In the data rows, 128 means zero.
Some points, one per row:
[128 140 141 166 128 141 179 115 102 103 154 102 102 141 128 115  90 179
 128 128  77 128 128 179 128 141 166 128  89 179 115 141 154 153 115 153
 115 115 115 154 115 115 103 128 166 102 115 166 115 141  90 128 153  90
 154 128 140  89 103 127 116 115 154 128]
[128 102 141 128 128 166 116 115 115 166 141 141 128 128 154 141 128  90
 154 128  90 116 103 141  90 141 103  77 153 179 192 115 103 102 153 115
 128  77 128 103 115  64 115 179 141 127 115 153 115  90 167 115 166 115
  77 103 128 115 153  89 167 128  77 167]
[115  89 102 103 166 154 116 140 115 141 116 141  90 141 115 128 141 102
 103 103 141 167  77 128 153 154 128 153 115 115 141 128 141 141 102 141
 115 192 128 166 153 128 103 115 128 127 115 102 128 102 179 103  90 153
 141 103 128 140 179 127 218 153 128 116]
[102 115  90 154 115 154 154 153 141 115 141 128  90 141 103 128 128 153
 128 103 128 128 115 153 115 141 128 166 128 141 141 102 154 141 141 128
 115 153 141 141 141 128 103 115 128 127 128 153 128 166  77 103 115 128
 141  90 153 115 153 166 141 115 154 103]
[153 140 141 103 166 116 116 102 102 128  77 102 141 154 115 141 103 153
 166 166 128 141 166  90 128 115 154 115 166 102 115 115  77 141 128 141
 140 102 102 103 102 128 103  90 103 140 128 115 141 153 116  90 153 153
 141 179  77 153  90 102  90 128 128 141]
[128 115 153  64 166  90 116  77 115  90 116 141 192 116  64 154  90 128
 154 128 128 141 154 115 141 166 128 103 140 166 115 192 103 166  90 153
 166 102  77  77  64  51 103 115 128 102 166 166 166 141 128 154 192 153
 179 154 128 102 166  89  65 166  77 154]
[115 128  90 141 141  90 141 166 141 128 141 115  90 128 103 141 115 115
  77 103 103 116 115 153 153 179 115 166 140 115 141  77 192 115 166 102
 102 179 153 128 153 153 128 115 128 140  89 153 141 153  90 141 128 153
 154  90 153 127 179 153 154  90 141 103]
[115  89 192  52 141 154 116 153 166 128  77 179 179  77 141  77 154 102
 166 154 103  90 128 115 102 128  64 128 140 115 128 128 116 102 166 102
 179 115 141 115 115 128 179 128  90 140 166 115  90 128 128 141 115 128
 128 179 128 140 153  76 103 102 154 167]
[128  77 204  52 179 141  77 115 153 154  52 166 192 116 115  90 141 141
 192 128 141 128 128 141  51 141 103 128 166 115 179 128 103  90 166  77
 166 153 141  90 102 102 141 141  77 178 153  77  77 128 116 179 115 166
 141 192  77 166 141  64 116  77 128 192]
[230 191  64 217 102 154 154  38  51 141 230  13  77 166 128 179  26 153
  90 115 115 192 205 192 141 154 179  64 140 192 115 141  77 179  64 192
   0  64  13 166  39  64  52  77 217 115  89 179 115  90 154 103 153  51
 141  65 140  64 141 217 103 230  52  90]
[ 64 140 141 141  90 154  90 179 179 179 116 179 141 103 141 166 179 102
 128 141 141 103 154 115 102 115 141 192 140  90 103  51 166 102 217  77
 179 179 192  39 166 179 179 154  90 204  77 140 166 192 116 166 166 115
 128 116 140 153 128 140 103  77 154 116]
[141 153 102 128 153 192 154 140 128 141 154 141  64 179 141 128 141  90
 141  64 141 141  90 128 141 115 128 141 115 153 103 128 128 166 102 153
 128 192 141 166 115 128 103 141 128 102 140 115 141 102 141 115  77 166
 166 103 128 140 153 140 192 153 141 116]
[166 153 102 154 128 166 179  64  90  64 167 102 102 154 166 128  77 192
 103 103  90 128 154 141 204 115 205  77  38 179  52 179 116 192  64 217
 128 115  77 154 115 115 103 154 204  38 153 153 141 141 128 141 204  77
 154 167 153  77  64 115 128 179 116 116]
[153 115 128 128 141 128 179 115 141 154 116 141 153  90 141 128 141  77
 154 179 192 167 166 102  90 103 115 128 166 128 128 141 116  77 128 115
 140 102 102 141 141 102 128 154 115 153 102 153 128  90 128 115  64 153
 103  90 115 178 103  89  90 115 128 192]
[128 179 115 128 115 103 103 153 141 128 141 102 102 154 128 128 154 115
 115  90 153  90 115 141 166 154 128 141 128 102 115  90 179 141 153 102
 115 153 141 115 128 192 141 103 115 127 140  90 141 115 116 179 128 153
 141 141 153 102 141 166 128 102 128  52]
[128  89 141 128 102 116 103 128 128 103 116 128 102 166 115 103 141 153
 115 103 115 205 154 128 179 141 141 179 179  90 115  90 154 141 128 115
 153 153 102 128 166 102 103 141 103  89 140  64 192 166 128  77 153 166
 103 128 166 153  64 127 167 102 116 116]
[115 102 102 128 115 116  90 140 102 141 154 115  77 192  90 115 154 102
 103  64 115 179 128 128 204 154 128 153 166 115 154  77 154 153 102 128
 115 153 102 141 128  90 115 141 103 102 128  64 192 102 167 115 115 153
 115 103 153 140 128 140 192 115 103  77]
[153 102 102 128 102 141 154  64 102  77 154 102 141 116 115 115  90 141
  90 141 103 167 154 179 141 166 154  90 128 153 179 153 116 128 102 128
  89  64  77 166 102  51 115 141 166 102 102 166 128 141 141 128 153  51
 115 103 153 102 141 127  90 166 103 128]
[115 140  77 141 102 128 154 166 141 154 154 128  90 103 154 128 179  77
 115 154 166 179 154  77 166 115 128 153 166 115 128 102 154  90 115 128
 115 153 153 141 192 128 141 154 128 140 102 140 154 115 179 115  90 153
  64  65 153 178 153 115 167 115 116 141]
[115 140 166 115 128 154 154 153 128 128 116 141 128  65 166 128 166 115
 128 230 153 116 166  51 166  52  90 141 140 141 128 153 103  77 166 153
 179 115 128 141 192 128 205 179 141 115 102 128 141 141 128 115 153 115
 128 179 166 191 103  64 103 140 141 179]
[153  89 115 103 128  90 167  77 141  90 103 115 153 128  90 115  77 115
 103 128 115 103 103 179 102 192 154  90 102 141 128 141 154 166 141 102
 128  90 115 128  77 128  90 103 166 140 128 179 103 115 116 166 153 102
 141 116 140  64 141 153 103 128 116 116]
[141 153 128 128 153 128 116 128 102 179 116 115  90 141 141 166 128 128
 115 128  90 141 103 115 153 103 128 128 166 128 115  90 141 115 128 102
 102 153 141 154 166 141 141 128 128 127  89 102 154  90 154 103 115 166
 128 116 102 178 128 115 192 128 128 154]
[166 153 115  90 204  77 116  77 115 141  39 128 102 205 128 154 115 128
 166  90  77 116   1  90 141  64 141 103 115 115  64 141 103 204  77 153
 166 153 141 166 102 166 103 103 103  77 179 140 141 102  39  64 141 217
 230 205  51 153 128 153 128 128 166 154]
[ 90 140 115 166 128 103 154 153 115 179 167 166 115 141 154 166 115 115
 115 141 192 154 128 102 141  90 128 128  77 179 141 192 141 153  77 192
 128 141 141 103 153 128 103 115 153 127  89 166 166  64 167 141 102 153
 128  90 128 127 128 140 167 140 103 128]
[153 128 128 141 115 128 154  89 115 103 128 128 153 116 141 115  90 153
 115 154 128 116 128 166  90 154 141 103  89 141 128 153 141 128 141 128
 128  90 115 141 102 128 115 115 153 153  89 153 103 128 116 166 128  77
 141 128 140 102  90 140  77 128 141 116]
[153  89  90 192 115  65 141 128 115 128 141 141 102 166 128  90  90 153
  64  90 128 141  90 128 115 154 115 115  77 192 115 128 217 141  90 153
 115 153 115 128 141 128  52 141 103  77 153 166 141 115  65  90 115 128
 154 103 166 127  39 127 128 140 103 128]
[102 115 115 103  90 103 103 115 166 128 103 128 153 154  90 103 179 102
 128  77 153 154 166 128 141 141 141 153 179  51 141  64 154 128 153  64
 153 128 153 103 128 128 141 141  77 153 128  77 179 179 128 166 115 141
  90 128 140 140 103 153  90  90 128 103]
[179 128 102 103 128  90 154  64 115  64 141  77 128 128 115 103 103 115
  77 128 103 141 115 179 128 192 141  77 115 128 141 153 128 128 102 115
 115  64 102 166  77 102 103 128 166 102 128 153 128 115 116 166 128  90
 141 128 140  89 128 140  77 140 128 116]
[102 115  90  77 141 103 154 115  90 103 116  90 128 141  90 115 115 128
  90 103 103 103 115 166 166 192 192  90  77 115 154 153 166 166 102  64
 102 115 153 166 102 128 103 103 153 153 115 153 141 115 154 205 153 141
 128 141 102  77 166 127 116 115 141  77]
[141 140 153 103 166 116  90  89  90 179 103 115 115 179 128 166 103 128
 128 128 153 116 154 115 141 154 128 141 153  90 128 102 154 153 153  90
 140 166 128 128 141 153 103 103 103 178  64  90 179 102 128 128 115 166
 166 167  77 166 103 140 128 102 128 103]
[128 115 115 115 153 166 116 166 102 128 141 128 102 141 115 128 115 141
 115 115 128 141 115 115 166 141 128 141 102 153 128 153 128 153  90 153
 115 179 115 154 141 115 103 103 153 127 153 128 128 141 154 115 128 141
 166 128 140 127 153 115 179 166 141 128]
[ 77 102 243  39 153 141  90 153 192  90  77 230 179  39 179  77 166  90
 166 115  77  90  77 128 102  77  26 179 128  90 128 128 141  77 192 153
 179 153 153 103 141 153 205 128  77 127 179  90  77 179  90 115 141 128
 154 205 128 127 141  89 128 102 166 167]
[102 128 141 141 166 141 141 115 102 128 128  90 153 116 115 141 141 128
 166 128 179 103 166 128 153 141 128 103 153 153 154 179  90 128 115 128
 128 102 102 128 115  77 141 154 128 102 115 115 141  90 141 166  90 128
 115 179  89 127 128  76 141 140 116 154]
[115 128 217 141 192 179 116 115 128 217  77 204 179 116 192 128 141 128
 230 154 128 116 103  64  26  77 103 128 115 192 141 141  90 102 153 141
 217 141 141  90 102 102 115 154  77 153 166 128 103 153  90 103 153 179
 141 205  89 191  64  38  90  90 154 205]
[102 115 153 154  90 179 141 115 141  90 128 128 102 128 166 115 103 141
 141 115 115 116 115 166 141 103 141 141 102 153 115 141 116 166 166 153
 140 141  90 103 153 153 141 128 166  89 128 102  90 115 141 115 141  77
 103 167 179  77 103 140 192 153 103  90]
[153 140 128 141 128 116 116 102 128 154 116 141 128 141 115 166 115 128
 103 128 141 141 141 128 102 128 103 103 140 115 128  90 116 115 141 128
 115 102 102 128 128 102 128 128 115 153 102 128 141 115 141 103 141 128
 128 103 102 166 128 153 154 166 103 141]
[102  89 128 128 102 116  90 128  90 141 141 115 102 166 115 115 154 153
 128 103 115 167 141 128 192 141 141 141 153 115 179 115 128 128 102 115
 128 128 102 115 128 102 128 154 115  89 140  77 179 141 179 115 153 153
  90 116 128 127  90 127 154 115  90  90]
[ 77 128 102  90 115 154 141 179 141 103 116 153 115 116 103 128 154 115
  77 103  64 116  90 141 128 141 103 141  77 153 128 128 141 128 141 141
 140 128 166 166 153 115 166 166 153 115 102 153 154 128 116 154 115 102
 166 141 140 127 179 115 116 128 179 128]
[ 90 166  90 166 179 103 103 153 115 179 128 102 102 141 103 141 154 115
 115 103 115 103 103  90 179  90 166 115 128 102  90 115 116  64 128 115
 115 192 128 128 153 141 179 192  90 115 166 128 179 115 167 141 102 166
 103 141  77 178 128  76 141 128 103 179]
[192 191 115 192 102 141 154 128 141 166 179 128 102  90 217 141 141  90
  90 205 128 141 179  90 128  52 115 115 102 153  77 128 116  77 115 179
 115 115 128 128 166 141 179 192 192 115  89 179 115 141 141 115 128  77
 128  90 166 178 103 115 116 140 103 167]
[115  89 115 128 102 141 167 153 153 141 103 166 141 116 115  90 128 192
 141 166 115 103 154 115  90 115 141 153  64 179 128 128 166 128 141 153
 166 141 166 141 141 141 115 103 128 178 128 191 115 179  77 141 153 102
 166 141 140 102 103 102  77 102 179 141]
[115 115 128  90 166 141  90 102 115 115  90 102 115 154 141 141 128 153
 128  77  64 116  39 141 153 141 179 115 153 102 128 128 116 128 115 115
 115 179 153 166 128 141 103 141 103 102 179 115  90 141 141 115 141 153
 115 128  77 153 153 115 167 115 154 154]
[115 166 141 128 128 154 154 179 153 103 154 141  90 116 115 115 128  90
 128  77 128 116  77 179 115 154  90 141 128 141 128 128 166 141 128 128
 115 141 166 154 153 153 115 115 128 115 128 102 103  77 103 128  51 141
 154 103 153  89 166 166 154 115 166  90]
[153 102 153 128  77 116 128 102 115  90 141 115 128  90 154  64 103 141
 141 166 115 167 141 153 115 128 128 141 115 153 179 166 141 128 115 153
  89 102  90 141 141 141 128  77 166  89 140 128  64 128 167 103 141  77
  90 103 191  89 115 153 167 179  90 116]
[102 115 102 128 128 154 167 153 128 103 128 115  90 141 103 115 128 141
 128 103 103 128 103 166 128 154 141 153 115 153 154 128 166 141 115 128
 115 153 153 166 141 115 103 115 141 127 128 140 115 128 103 115 102 128
 141 103 140 115 166 153 154 128 154 116]
[179 140 141 166 128 141  90 102 102 179 167 115 128 128 179 154  90 128
 103 166 141 116 154 128 115 128 115  90 128 153 115 128 103 128 166 141
 128 102  90  90 102 115 115 141 153 153  89 140 128 115 141 128 179  90
 128 141 140 115  77 127 128 140  65 116]
[128 115 141 141 153 103 128 115 102  77  90 102 141 128  64 115  90 166
 128  90 103 167  90 166 141 166 166 153 179 128 128 128 141 128 115  90
 102 179 115 154 115 128 103  64  90 127 166 102 103 166 103 115 115 141
 154 116  89 140 141 127 141 128 154 141]
[153 115 141 115 102 154 128 179 192 128 116 166 115  90 154  77 166 102
 128 154 141 103 103 115 102 103  52 153 115 141 115  90 141 102 179 128
 166 153 153 154 166 166 154 141 128 115 166 102  77 153 103  90 115 102
 128 154 191 140 141 115 141 153 166 128]
Here are 10 more points, each followed by its number:
[141 153 102 166 102 103 154 115 128 154 167 102  90 192 128 141 128 128
 141 115 153 167 192 102 141 103 141 128 153 128 103 115 103 179  90 179
 115  90 102 115 102 115  90 128 128 102 128 115 179 102 116 103 115 153
 115 103 140 115  77 178 103 153 103  90] 0
[128 115 128 115 128  90 141 153 102 128 128 128 102 141 103  90 115 166
  90 154  64 128 103 141 128 154 154 141  77 166 154 153 179 153  90 141
 102 128 153 192 153 141 115  90 153 115 140 166 128 141 103 128 128 128
 179 128 128 115 128 127 141 128 154 128] 1
[166 128 128 103 141  90 154  89 128  77 141 115 141 116 103  90 115 115
 103 115 103 116 115 166 115 154 141  77 102 153 128 153 141 128 102 128
 115  90 115 154  64 115 128 128 153 115 153 153 103 115 116 166 128 102
 141 128 140  89 166 115  77 128 116 128] 2
[141 153 102 141 166 128 128 140 141 141 128 141  77 154 166 141 115 115
  90 103  77  90  90 128 153 115 103 128  89 128  90 115 141 153 128 166
 140 166 166 154 153 179 128 166 141 102 140 153 154 128  90 115 128 153
 179 141 128 140 141 140 167 115 154 103] 3
[141 153 153 141 192 141 128 102 115 141 141 115 179 103 128 205  90  90
 141 154 166 103 115 128  77 128 103 103 166 115 103 141  90 102 179 115
 115 128 115  39 102 115 128 128 115 191  77 153  77 192 128 192 153 102
 154 141  51 153 230 102  65  64 116 167] 4
[192 217 166 205 255 205  77 102  90 217 154 141 166  90 166 255  26 115
 154 128 128   0 141 141  51 103  64  77 153 166  77 128  14  39 204 166
  64 128 102  39  90  64 141 230 115 191  26 153  90 115 103 141  77  90
 217 154  13 153 166  89  90  90 103 218] 5
[128  77 141 115 179 141  77 128  90 115 128 115 153 128 128 179  90 115
 103 128 141  90  90 102 166 154 115  77 115 128 154 192  90  90 102 115
 115 128 115 128 128 102 115 192 115 102 128 115 141 115 167 128 166 141
 115 141  89 153  90  89 128 166 103 154] 6
[128 128 115 179  77 128 103 128 102 166 154 102  90 166 154 154 141 141
  90 154 115 167 166 115 166 115 128 128 140 115 166 102 103 141 128 153
 102  90 102 128 153 102 128 166 153 115  64 115 192 128 179  77 153 102
  77  90 140 140  77 178 167 153  77  90] 7
[115 115 128 115 128 128 154 128 115  64 128 115 102 128 103 141  90 153
 115 115  90 141  90 166 128 166 154 141 102 166 141 166 154 153 102 128
 115 128 128 166 141 115 103 103 166  89 128 140 128 128 116 128 153 128
 166 128 140 102 141 140 154 153 154 128] 8
[128 115 166 128 153 166 128 115 115 141 103 128 128 128 154 154 128 128
 179 128 115 141 128 128 115 115 128 115 166 141 166 141 103 128 128 128
 140 128 102 128 128  77  90 154 115 115 128 115 128 128 154  77 141 141
  90 141  89 140 115 102 167 128 116 167] 9
Which of these numbered points is nearest to each point below by angle, seen from the average point of the first points? Its number follows each.
[128  77 102 141 192  52  77 102  90 128 116 115 166 141 141 141 128 141
 115 141 192 103 128  77 141 154 103 103 140 102 141 153 128  77 141 102
 140 115  90  64 141  90 141 179 103 102 115 140 154 115 116 154 115 153
 115 154 128 166 115  64 128 128  90 154] > 6
[115  77 141 115  90 116  77 140 115 205 103 141  77 192 141 115 166 166
  90 166  77 154 128 102 153  90 115 153 102 102 192  77 116 179 115 141
 128 102 141 154 166 153 141 154 128 127 102  90 179 153 154  77 166 166
  90 128 102 153  77 153 205 115 116  90] > 7
[153 153  90 166 179 166 141 166 141 141 179 141  77 128 166 154 115 115
  64 141 103 141 115 115 192  77 128 166 115  90  52 102 116 115 115 192
 115 217 153 154 166 153 115 179 141 102 128 140 141 141 116 103 102 128
 154  90 128 191 141 115 179 102 154 141] > 3
[128 128 128 154 166  90 103 115 128 141 141 102 192 116 166 192 103 179
 128 115 153 116 141 128  90 128 141 115 166  77 128 115 116 102 166 102
 140 128 128  64 102 115 141 141  90 178 128 166 141 204 103 217 153 115
 154  90  64 153 128 115  65  77  90 179] > 4
[128 128  90 141 102 116 128 140 128 179 128 128 115 192  90 141 128 153
 166  90 153 141 179  90 141 115 154 141 102 115 103  90 103 192 102 166
 128 128 115  90  77 141  90  77 128 166 128 140 179 115 116 141 141 166
 141 116  89  89 103 178 103 128 116  65] > 0
[153  64  77 103 115  65  90 166 141 141  77 128 128 179  77  77 154 153
  64 141 103 116  77 102 102 192 128 141 128  90 166 128 192 141 102 102
 115 128 179 166 153 166  90  64  90 140 191 179 154 153  77 103 141 179
 141 116 102 166 128 178 103 128 141 116] > 1
[179 191 179 179 192 141 128 115 115 205 167 141 128 116 192 154 115 115
 154 141 115 103 179 102 115  77 141 103 153 128  77  90 103  90 153 166
 140 141 115  77 102 115 115 192 128 153 115 153 103 153 128 115 166 128
 128 141  77 166 128  76 103  77 103 179] > 5
[128 204 128 154 141 154 154 179 115 128 154 102  64 128 141 141 141 153
 103 128  90 116 141 128 179 103 141 166 115 115  90 115 154 128 128 166
 102 166 166 179 179 166 154 141 153 102  89 140 141 153  77 115 102 128
 179 128 128 140 128 127 141 102 166 103] > 3
[153 153 141 115 115 141 128 102 115 141 141 115 153 116 154 154 141  90
 179 128 128 154 154 102 115 128 141 103 179 141 154 141  90 115 115 115
 128  77  90 103  90  77 141 141 128 127 153 128 115 102 179 115 153 141
  77 103 128 153 166 102 128 153  77 179] > 9
[102 102 141  77 153 141 103 128  77 115 103 102 166 128  90 141 115 153
 115 128 115  90  77 166 128 128 103 115 102 153 217 192  90 128 141 115
 128  90 128 141 128 102 141 128 103 127  89  77 115 102 116 141 115 115
 103 179  89 140 166 115 103 153 128 141] > 6
[115 140 179 141 153 116  65 128 102 179 103 166 192  90 103 141 103 153
 179 141  90 141 115 128  90  90  77 115 140 153 141 115 103  77 141 128
 115 128 141 103 128  90 115 141  90 153 115 128 115  90 141 103 128 141
 141 128  64 178 128 102 103 115 116 154] > 5
[141 102  90 128 179 116 103 102 102 141 116 128 153 128  90 166 115 128
 115 115 128 141  90 115 128 141  52  77 153 141 166 179 103  77  90 141
 128 115 102 141 102  51 115 179 128  77 179 153 103 115 167  90 141 141
  77 116 115 153 192  89 141 191  90 192] > 6
[ 64 102 102 128 128 166 167 166 141  64 128 115 115 128  77 128 115 153
 141  77 153 103 115 153 128 166 103 166 102 153 115 141 128 166 128 128
 128 153 128 154 141 128 103 115 128 115 115 115 141 102  90 141  64 128
 141 141 140  77 166 153 141 153 166  77] > 8
[192 153 128 166 166 166  77 115  64 179 167 102 141 128 154 141  77 115
  90 128 128 141 154 128 153 141 115  52 128 153 128 166  77  90 102 166
  89 102  77 128  77  77 103 166 141 127 128 102 141  77 192 141 166 115
 154 128 102 127 128 102 128 179  77 167] > 6
[166 102 153 154 141 154 103 153 141 166 103 115 166  77 166 141 154 115
 166 192 166 141 141 102  77 115  90 103 191 115 154 128  77  51 153 102
 128 102 115 141 166 102 128 166 128 166 115 102  77  90 179  90 115 115
  52 128 102 191 115  89 154 153 103 192] > 9
[128 128 192 103 179 166 116  89 102 141 128 141 153 166 128 128 115 115
 205 103  90 128 115 141 102 115 128  90 128 192 128 166  77 153  90 153
 140 102  90 141  64  39  90 154 141  89 179 115 115  77 128 128 128 141
 141 167 102 102 141  89 128 128 116 167] > 9
[141  64 128 103 153  65 128 115 115 128  90 141 141 205  90 115 128 179
 128 128 153 192 154  64 153 115 141 166 140 115  77 153 116 179  64 141
 166 141 102 141 128 115  77 103  90 102 204  90 179 115 116 128 128 230
 154 141 102 153  39 127 116 115 141 128] > 0
[102 128 102 192 115 128 141 179 128 141 154 115 115 154 103 141 166 153
 154 103 166 128 166 115 141 115 154 166 153 128 115  90 116 141 128 115
 115 141 128 103 128 115 141 128 115 140 128 128 154 153  90 141  90 141
 128 103 140 115 103 153  77  90 141  90] > 0
[153 153 128 115 179 128  90 115  90 154 116 153 153 154 115 166 103 166
 128 154 128 116 166  77 141 128  90  52 115 166 103 179 103 128 115 153
 166 115 128  90  77  77  90 154 115 102 153 128 166  90 154 103 153 153
 166 167  64 166 128 102  90 153  65 167] > 6
[ 90 128 141 128 141 192 128 128 115 128 141 141 115 128 141 179 115 128
 179 128 141 103 141 102 153 115  90  77 140 115 141 141 103 141 141 128
 140 115 141 115 153 115 128 154 115 127  77  90 179  64 167  77 153 128
  77 179  64 127 166 115 167 153 128 141] > 9
[ 64  77 179  77  77 116 116 140 141 141  65 153 141 154 115 103 192 141
 179 141 128 167 141 115 128 115 141 179 166  90 154 102 141 153 153  77
 191 115 141 103 179 128 141 128  77 140 115  64 166 128 141 103 128 179
  64 154 128 153  52 115 154  77 154 116] > 9
[153 166 115 205 153 128 128 115 115 179 179 141 141 141 141 166  90 102
 115 141 166 167 154 128  90  90 115 115 153 153  90 128  90 115 102 166
  89 115 102 115 102  77 103 154 141 153  89 166 128  90 141 128  90 115
 128  65 102 153 115 140 103 128  90 167] > 5
[ 90 166 141 154 153 192 128 166 115 141 141 115  64 154 154 166 128 179
 103 103  52  65 103 166 141 128 103 166  64 141 128  90 154 153 153 166
 102 153 179 154 153 153 166 141 141 115  89 128 166 192  52 115 153 115
 217 154 128 115 141 153 128 102 179  77] > 3
[115 115 153 115  90 166 128 102 115  64 128 115 128 116 141 103 103 153
 154 128  64 128 115 153 141 128 141 128  89 179 154 166 103 166 115 166
 115 115  90 128 102 115 128 103 166  77 166 128  90 153 141  90 204  77
 128 154 179  64 141 127 154 179 116 116] > 8
[115 128 192  64 141 192  90 191 192  90  90 179 166  77 166  77 179  90
 192  90  77  77  77  90  77 115  52 153 128 115 141 153  77  90 153 128
 179 141 166 166 115 128 166 154  90 115 255  51  26 141 154 103 102 141
 115 179 140 127 192  76 128 128 192 167] > 9
[ 77  77 153  77 102 128 116 153 153 115  90 179 179  39 179 103 154 102
 166 205 179  90 141 102 115 103  90 166 128  90 128 153 103  77 192 102
 191 141 141  52 153 192 166 103 115 166 128 140  90 192 154 166 153 128
  90 141 140 127 141 102 116 102 103 141] > 4
[115 102 115 103 166 128 128 140 128  90 128 115 128 179 103 128 103 141
 141  64 153 116  77 179 153 192 141 128 102 141 128 141 141 179 115 102
 115 179 115 141  90 128  52  90 128 127 179 102 103 102 128 141 102 166
 141 154 128  64 179 153 167 115 141  77] > 8
[128 153 128 179 141 166 116 115 128 154 154 115 115 103 141 179 128 115
 141 128 166 128 154 141 128 115 128 128 153 102 128 102 103  90 179 102
 115 141 102 115 153 128 154 141 115 153  64 102 128 102 154 115  90 102
  90 128 115 153 128 140 128 115 128 128] > 5
[153 140 115 115 166 141 103 115 102 154 103 115 115 141 141 205 103 153
 115 128 115 141 128  77 179 128 141 128 153 128  90 141 103 141 115 141
 140 179 115 103 141 141 103 141 115 140 140 128 179 166 154 115 192 192
 166 128  89 178 153 102 179 140 116 154] > 6
[166 166 102 217 102 179 103  89  90 128 205  90  90 128 154 192  64 166
  64 115  77 154 154 204 141 128 154 103 128 153 128 115  77 128 141 166
  51 115  77 128 102  90 141 154 192 127  77 140 128 166 167 115 192  26
 128  90 153 102 141 178 128 179 103 103] > 7
[153 115 115 166  90 128 141 153 115 115 116 115  90 128 115  64 115 192
  90 154  90 154 103 128  90 128 115 141  77 192 154 153 154 141 102 153
 115 115 128 205 166 128 115 115 153  89 153 153  90 141  65  64 128  90
 141 141 166 127  77 140 128 191 141 141] > 1
[128 128 115 115 115 128  77 140 115 192 154 153 115 141 166 166 179  77
  90 141 153 154 166  51 179  77 141 115 128  64 128 115  90 115 102 141
 128 115 141 115 153 115 166 192 128 140 102 102 205 102 205 141 153 141
  90 103  89 178 128 115 167 115  90 128] > 7
[ 90  77 204  77 115 154  65 153 192 141  39 230 243  90 115 128 179 153
 230 128 141 103  77 102  39  90  77 128 140 115 128  77  77 115 153  90
 217  90 179  77 115 141 166 154  64 166 217  77  90 153 141 115 153 153
 103 179 115 153  90 102 128  90 179 192] > 9
[102 140 141 115 102 116 167 166 179 128 116 153 153  77 115 103 166 102
 179 154 153 116 154 102 102 103 128 166 115 102  77 102 166 102 166 115
 153 166 166  90 141 192 166  64 103 178 140 140  77 141 116 166 102 115
 128 116 153 127 141 115  90 102 166 141] > 4
[153 242 128 128 128 205 154 166 166 154 179 166  77  90 230 115 179  77
 128 166 128 116 166  51 179  52 115 153  89 102  26  90 128 102 128 192
 166 179 179 154 166 179 205 192 166 127 102 102 128 128 141 128 102 128
 154 128 140 191 128 102 128 102 166 128] > 3
[141 140  90 128 115  90 154 115 128 103 154 102 153  77 128 115 128 115
 103 166 128 116 154 128 128 154 154 103 115 141 141 141 128  90 128 102
 102  90 128 154 115 141 166 115 166 153 115 179 103 128 128 179 115  90
 103 103 153 115 153 115  77 128 128 141] > 2
[ 90 102 166 141 128 166  90 128 102 128  90 128 128 141 115 141  90 192
 141 103  77 103  52 179 102 128 115 128  89 179 166 153 128 166 141 141
 115 141 128 128 141 115 103 115 128 115 115 115 115 141  90  90 141 115
 166 167 102  89 103 153 179 166 154 103] > 8
[153 140 141 141 141  90 141  89 128 128 116 102 166 116 141 141 115 141
 128 154 141 116 154 141 115 115 128  90 140 102 128 115 103 102 141 102
 115  90 128 115 102 141 154 141 141 140 115 140 115 141 116 141 141 115
 115 141 102 127 128 127  77 115 128 141] > 4
[102 153 141  90 153 141 103 128 166 115 128 153 128 103 141  90 154 102
 128  26 115  90  77 128 153 128 115 153  89 102  52  90 179 115 153 115
 179 217 166  90 102 179 179 166  90 127 140 102 115 141 103 166 102 141
 179 154 166 127 179 102 128  77 179 103] > 3
[ 90 140 115 128 166 103 167 115 115 115 128 115 141 128 141 166 128  90
 166 103 153 103 103 102 128 141 115 103 191 102 154 153 103 102 128  90
 140 128 128  90 128  90 115 166  77 102 140 102 154 102 167 154 141 179
 103 128 102 153 128 115 128 102  90 141] > 6
[102 115 115 141 128 128 154 153 141 115 128 128 128 103 115 103 141 141
 115 141 115 103 128 141 128 128 141 141  89 128 128 141 154 102 141 115
 140 141 166 154 141 141 141 154 141 140 153 166 103 179 103 154 141 128
 128 128 140 115 141 102 116  90 179 141] > 1
[179 128 128 115 204 116  52 128 102 205 116 141 192 103 166 166 128 141
 115 166  90  77 128 102  39 103  77  77 115 102 115 128  65  51 153 128
 102 128 166  77 102 128 154 179  77 191 128 166  77 128 167 166 141 128
 154 141  51 191 128  76 128 115 116 192] > 5
[128 179 128  90 153 179 103 166 192 128 154 166 102 103 179 115 179  51
 128  90 103 103 115 102 166  90 115 153 140  90  64  51 128  90 166 141
 166 204 179 128 141 153 179 205 115 115 166  77 128 153 141 141 115 141
 141 128 166 153 192  89 167  64 179 141] > 3
[ 90 166 115 166 128 166 179 140 141 115 154 115  90 128 141 166 115 128
 141 103 141 103 128 153 141 115 141 153 115 128  64 115 154 166 141 153
 128 153 153 115 153 166 115 128 153 102 102 140 154 115  90 128 115 141
 141 116 128  89 128 166 154 102 154  90] > 3
[102 102 115 115 115 116 116 115 128 128 116 102 102 179  90 128 128 153
 141  52 103 154 128 141 153 166 115 128 179 102 141  90 103 166 115 128
 115 128  90 115  90  90 103 115 103 115 166  77 166 153 116 103 141 153
 128 128 128 102 153 166 141 140 103  77] > 0
[115  89 128 128  90 103  77 140 166 141 128 166 141 128 103 128 141 128
  90 128 103 167 115 153 102 154 128 179 153  64 141  51 141 115 166  77
 115 153 166  90 141 153 141 115  90 204 102 115 128 204 141 141 166 128
 128  77 128 140 153 166 116  77 141 116] > 4
[115 140 141 128 128 116 141 153 102 141 116 115 141 116 128  90 141 166
 154 154 166 116 103 153 102 128 179 128 115 115 166 166 141  90 128 102
 102 115 141 154 141 166 141  77 115 140 128 128  90 115 128 166  77 141
 103 141 115 115 103 127 103  90 141 116] > 1
[141  89 141 128 102  90  90 140 115 141 128 128 128 141 115 103 141 153
 103 154 153 179 154 128 128 141 115 166 166  90 166 128 128 128 128 102
 128 128 115 128 153 128 115 115 115 140 115 102 154 141 141 103 128 153
 115 103 128 153  90 153 141 115 103 116] > 7
[153 115 115 154 102 103 103 128 128 141 116 102 102 179 103 141 115 166
 115 115 153 141 166 141 141 141 115 141 153 102 128 102 128 166 153 115
 128 128 102 103 141 141  77 115 103 127 115  90 166 128 103  77 128 153
 115 141 153 127  90 191 141 153 116  65] > 0
